A single turn carries every row of the set below to another of its rows. Some are shown first; where does it send the rows asked next?
Maku: [  2   7  24   8   6 -13   3   7  -6   2  -7  -8 -20  28 -13   1   4   0
   4 -14]
Guto: [ -8   4   2  -5  15  -9  -5  19  -1   8   1  15  15  -3  23 -12   1   1
  -7 -14]
Fidaz: [-26  -3   3  -8 -16   0  -2  22   2   6  10   7   2  -5   0  10  17   2
   3   3]
Fizur: [-13 -10   2 -26 -12   3  -1  17   2   5  14   3   3  -7   8   2  -3   3
  15  11]
Tubar: [-12  10 -12  -7   0  -6 -20  -9  -5 -11  -7  -8 -10   2  -7 -27  -5   1
  -2   9]
Dazep: [-17   9   4  -9  23 -12  -6   0  -6  11  -7   4   9 -10  17   8   7 -17
   5  -2]
Maza: [ 12  -8  20  19  13  -3  11  -3  -4   6 -11 -11 -11  26  -4  -1   1  -6
  -1  -4]
zap: [  0   8  20  -3   1   0  12   2   0 -12 -10 -19 -16  16  -5   5 -23   8
  -5 -12]
Gine: [-22  -7  -2  12  -7   3   9  19   3   5  -4  10  13  -6   6   9   9  -4
 -16  -6]
Mog: [-14 -14  10 -15  -7  10   1  12   1   1   9   7   6 -13  14  10  -2   6
  17   8]
fedet: [  7  13 -11   4  10 -10  10  -1  -1  20  11   4   2 -18   6  12  13  -9
   8   9]
dag: [ -4  14   6  -6  16  -9  -5  -4 -16  14   3   8   7 -17  16  13   5 -14
  -4  -3]
fari: [  5  -1   3 -10 -12  16  11  -4  -3  18   2   7   7 -18  17  12 -16   1
  12  -5]
giv: [-10  -2   3   6  13   0   1  17   4   3   2  14  18  -8  25  -6   6   7
 -11  -9]
vepun: [ -4   5 -15   3  16 -11  12   4  10  17   2   0   5 -12   7   6  13 -11
  16  11]
Vuvop: [  3  11   4  -1   7  -5  -4  13 -10  14   8  19  12  -9  20  -5   1   3
 -14 -16]
gogi: [  2  17  17  -2  -5  -7   0 -10 -10 -15  -8 -23 -22   9 -10  -2  -9   6
  -6  -6]
Fuzol: [  2  10  24  -5   1   4   4 -19   2   9  -9 -26 -14  21   7  -7   5  -3
  -1   2]
Luvil: [-14   4  -1  -9 -24   0   1  15 -10  14  10   8  -1  -9  -5  17   6  -6
  -9  -3]
soru: [ -8  -9   2 -14  -8  16  11   1   6  14  -7   2  10 -11  19   6 -16  -2
  19  -3]
Geki: [ -4  -8  -4   3   1  -3 -16 -11 -13  -3 -15   2 -12   4 -15 -14  -9  -8
  25   8]
Gifog: [ 15  13  16  15  -1  -9   3   0  -7  -4  -9  -7 -20  18 -11 -12  -4  12
   5 -18]
rimat: [-28  -1  -4 -11 -19  -3   1  23   0  10   2   4   3  -1  -5  10   8  -8
  -4  -3]
tus: [  0  -1   5 -21 -17   6  -1  11  -8  11  21   8   0 -14   8   8  -3   5
  10   6]
viz: [ 21  -2  19  10   2  -6  -1 -11 -11  -1   1 -14 -20  17  -5 -13   6   4
   9   8]
niva: [  0  -3  -7   9  -8   1   9  19  -8  11   7  14  10 -10   4   7  -2  -4
 -23  -7]
Raz: [ 14   6   8  14   3 -11   9   0  -7 -16  -3 -17 -21  10 -16  -3  -9   9
  -3  -1]
Nep: [ -8  10 -10   8  -1   2  17   7  21  18  -1   5   6 -14  10   4  12   7
  20  -4]
Nevo: [  9  11  15  10 -13   0   2 -16  -5   7 -10 -20 -20  19  -9 -12  10   1
   0  -1]
zuvep: [ 18   2  22   7   9  -1   5  -7   3  12  -1 -13 -11  27   8 -18   8   6
   4  -1]
Pirob: [ -2   5  -4   1   6  -3 -16  -8  -7  -4 -18   6  -9   3  -7 -22 -19   3
  24 -10]
Bupe: [ 15   0  25  14   5  -3   1 -13 -17  -4 -16 -10 -16  15  -4  -5  -8   0
   6  -9]
zisab: [ 16   1  11  12 -10   7  11 -17  -3  -4 -10 -25 -14  12  -1 -12  -7   6
 -10   3]
rovo: [ 15  12  15  -2  -6   0   0  -8  -3 -11   1 -21 -17  12   1 -20  -8  19
  -6  -1]
rodi: [-12  13 -21   7   2  -8  -8  -8  -1  -9 -18  -8 -10  -1 -17 -16 -11  -4
  -2   1]
sopan: [ -2  -8 -13  11 -11   1 -11  -5  -4   5 -11   2 -10  11 -19 -24   2  -3
  16   9]
zif: [  3  19  11  -5  -8   0  13   2  13  -3  -1 -24 -19  18  -4  -8  -8  17
  -4  -7]
lemo: [-15   7  -5   4  17  -7   9  -1   8   9  -1   0   5 -18  10  16  16  -9
  13  11]
fid: [-13 -11 -10   8  -1  -2  11  25   2   5  -3   9  15  -3   6   2  -3  -5
 -19  -7]
bik: [  1   7 -19  12   8  -5  -4  -3   1  -8 -17   1  -7  -1 -10 -22 -21   5
  10  -7]
zovi: [  9  -1  20  -1  12 -11   6  13  -4 -13   5 -11 -19  20 -10   0 -11  11
   3  -4]
naso: [ -4  -6  -6  -3  -3   7 -17 -13  -7  -7 -13  -5  -1   4   3 -31 -15   0
  -5   8]
por: [-13  -1   6  -4  -9  16  11   3  10  13  -9   8  10 -14  19   8  -6   7
  20 -12]
vamo: [-19  12  10  -6  19  -7  -7   2  -2   6  -1   8  10 -13  23   4  14  -3
   3  -5]
kez: [ -6  -5  -9   9 -15  10 -12 -11  -3   5 -21   0  -3  11  -6 -30  -7  -3
   0  -2]
rupe: [  8   5  10  -1   0   3  17 -10  10  -3   1 -32 -16  15   0  -4  -4   5
  -5  14]
kef: [ -6  12 -11  -1  -6   4  15   4  18  28  -8   3   7  -8  12  -2   5   0
  22 -11]
Nuvu: [  5  19  -9   2  -9   5  15  -1   7  30   0   7   3 -15   9   7   5   1
  14 -11]

vamo turns into lemo
Guto turns into Dazep
Where do these go?
zif turns into zap
kez turns into naso
tus turns into Luvil
Bupe turns into viz

